a =
[[-0.23 -2.41  0.63  2.00  1.64  1.24  1.49 -6.51]
 [-5.30  3.35 -6.63  2.05 -1.77 -4.31  0.05  1.60]
 [ 1.25 -1.84  0.11  1.88  1.33  1.51  1.88 -6.69]
 [-1.03  1.62 -3.47  0.51  1.85  3.29 -1.57  0.78]
 [-0.80  3.02 -1.96 -3.43  2.65  0.80 -1.48 -5.49]
 [-0.88  1.70 -2.81  0.66  1.68  2.57 -1.29  0.58]
 [-0.94  4.10 -0.93 -3.83  2.08 -0.20  1.03 -3.30]]
a[0][-8] -> -0.23
a[0][7] -> -6.51
a[-4] -> [-1.03, 1.62, -3.47, 0.51, 1.85, 3.29, -1.57, 0.78]
a[:, 6] -> [1.49, 0.05, 1.88, -1.57, -1.48, -1.29, 1.03]
a[:, -3] -> [1.24, -4.31, 1.51, 3.29, 0.80, 2.57, -0.20]
a[-6][2] -> -6.63
a[-5][-2] -> 1.88
a[5][1] -> 1.70
a[6][4] -> 2.08
a[2] -> [1.25, -1.84, 0.11, 1.88, 1.33, 1.51, 1.88, -6.69]
a[5][7] -> 0.58
a[-3][2] -> -1.96
a[-4][4] -> 1.85
a[:, 7] -> [-6.51, 1.60, -6.69, 0.78, -5.49, 0.58, -3.30]
a[5][-8] -> -0.88
a[6][-7] -> 4.10
a[-1][-1] -> -3.30
a[-1][3] -> -3.83
a[2][-5] -> 1.88
a[-3][-7] -> 3.02
a[-3][-8] -> -0.80
a[:, 1] -> [-2.41, 3.35, -1.84, 1.62, 3.02, 1.70, 4.10]
a[0][1] -> -2.41
a[-2][-3] -> 2.57
a[-7][3] -> 2.00
a[4][-3] -> 0.80
a[2][5] -> 1.51
a[:, -6] -> [0.63, -6.63, 0.11, -3.47, -1.96, -2.81, -0.93]
a[-3][3] -> -3.43
a[-6][-2] -> 0.05
a[2][1] -> -1.84
a[-4][6] -> -1.57
a[1][-1] -> 1.60
a[6][6] -> 1.03

X =
[[-0.06  0.01 -0.20 -0.07 -0.05 -0.06 -0.14 -0.06 -0.02 -0.07 -0.05 -0.03
  -0.07]
 [-0.07  0.09 -0.16 -0.01 -0.04 -0.20 -0.09  0.01 -0.15  0.02 -0.10 -0.13
  -0.10]
 [-0.19  0.04 -0.03 -0.26  0.08 -0.17 -0.15 -0.05  0.16  0.00 -0.09 -0.19
   0.02]
 [-0.14 -0.18 -0.19 -0.07 -0.15 -0.05 -0.07  0.07 -0.03  0.03 -0.01 -0.01
   0.08]
 [ 0.05 -0.08  0.10 -0.19  0.00 -0.23  0.06 -0.06  0.07 -0.09  0.08 -0.01
  -0.05]
 [-0.10  0.00 -0.17 -0.11 -0.15 -0.14 -0.04 -0.21 -0.12 -0.07 -0.05  0.01
   0.01]]
X[0][-13] -> -0.06
X[-6][-7] -> -0.14
X[:, 3] -> [-0.07, -0.01, -0.26, -0.07, -0.19, -0.11]
X[:, -6] -> [-0.06, 0.01, -0.05, 0.07, -0.06, -0.21]
X[-1][3] -> -0.11
X[-3][2] -> -0.19
X[-6][7] -> -0.06
X[3][12] -> 0.08
X[-1][-6] -> -0.21
X[:, -7] -> [-0.14, -0.09, -0.15, -0.07, 0.06, -0.04]
X[:, -3] -> [-0.05, -0.10, -0.09, -0.01, 0.08, -0.05]
X[-1][-12] -> 0.00
X[-3][4] -> -0.15
X[-6][12] -> -0.07
X[2][7] -> -0.05
X[-1][-2] -> 0.01
X[0][-8] -> -0.06
X[-2][7] -> -0.06
X[-6] -> [-0.06, 0.01, -0.20, -0.07, -0.05, -0.06, -0.14, -0.06, -0.02, -0.07, -0.05, -0.03, -0.07]
X[-5] -> [-0.07, 0.09, -0.16, -0.01, -0.04, -0.20, -0.09, 0.01, -0.15, 0.02, -0.10, -0.13, -0.10]
X[-3][8] -> -0.03
X[:, 0] -> [-0.06, -0.07, -0.19, -0.14, 0.05, -0.10]
X[-2][12] -> -0.05
X[5][6] -> -0.04
X[2][-7] -> -0.15
X[-6][9] -> -0.07
X[:, -2] -> [-0.03, -0.13, -0.19, -0.01, -0.01, 0.01]
X[-2][4] -> 0.00
X[:, 12] -> [-0.07, -0.10, 0.02, 0.08, -0.05, 0.01]
X[-5][3] -> -0.01
X[-5][7] -> 0.01
X[-2][-12] -> -0.08
X[1][2] -> -0.16
X[-2][-13] -> 0.05

m = ((45.518, -106.953, -140.622, -257.909, -65.296, 59.474), (16.555, 98.527, -33.205, -106.620, -212.801, 5.007), (-5.383, -186.289, 64.910, -112.851, -25.181, -54.499), (-11.265, -56.712, -259.200, -188.467, -0.631, -19.496), (-177.061, -59.342, -53.126, -8.406, -4.773, -27.937), (-118.490, -38.645, -38.762, -89.639, -45.622, -75.064), (-30.985, 125.727, 18.064, 19.541, -43.405, 19.718), (-25.412, 146.929, -59.424, -62.710, -163.265, 31.394), (15.796, 113.851, -55.675, -80.546, -193.002, -19.268), (-19.725, -174.718, -104.483, -137.891, -61.062, -145.716), (-88.048, 38.237, 32.440, 29.389, 36.190, -127.440), (59.358, 3.962, 52.832, -49.730, 37.631, -51.475))
Indices start at 0.
(0, 0) => 45.518
(2, 1) => -186.289
(1, 1) => 98.527
(8, 1) => 113.851
(11, 2) => 52.832
(5, 0) => -118.490
(3, 3) => -188.467
(7, 1) => 146.929
(6, 1) => 125.727
(7, 3) => -62.710
(2, 3) => -112.851
(4, 4) => -4.773
(0, 2) => -140.622
(5, 3) => -89.639
(4, 2) => -53.126
(4, 0) => -177.061
(1, 2) => -33.205
(9, 2) => -104.483
(0, 5) => 59.474
(3, 1) => -56.712
(1, 5) => 5.007
(0, 1) => -106.953
(3, 0) => -11.265
(9, 3) => -137.891
(9, 5) => -145.716
(9, 0) => -19.725
(10, 2) => 32.440
(6, 0) => -30.985
(4, 3) => -8.406
(10, 3) => 29.389

W =
[[74 46 69 63 17 22 14 83 17]
 [63 35 39 17 27 78 30 12 78]]
W[-2][0] -> 74
W[1] -> [63, 35, 39, 17, 27, 78, 30, 12, 78]
W[-2][8] -> 17
W[-2] -> [74, 46, 69, 63, 17, 22, 14, 83, 17]
W[1][3] -> 17
W[-2][7] -> 83
W[0][-7] -> 69
W[:, 7] -> [83, 12]
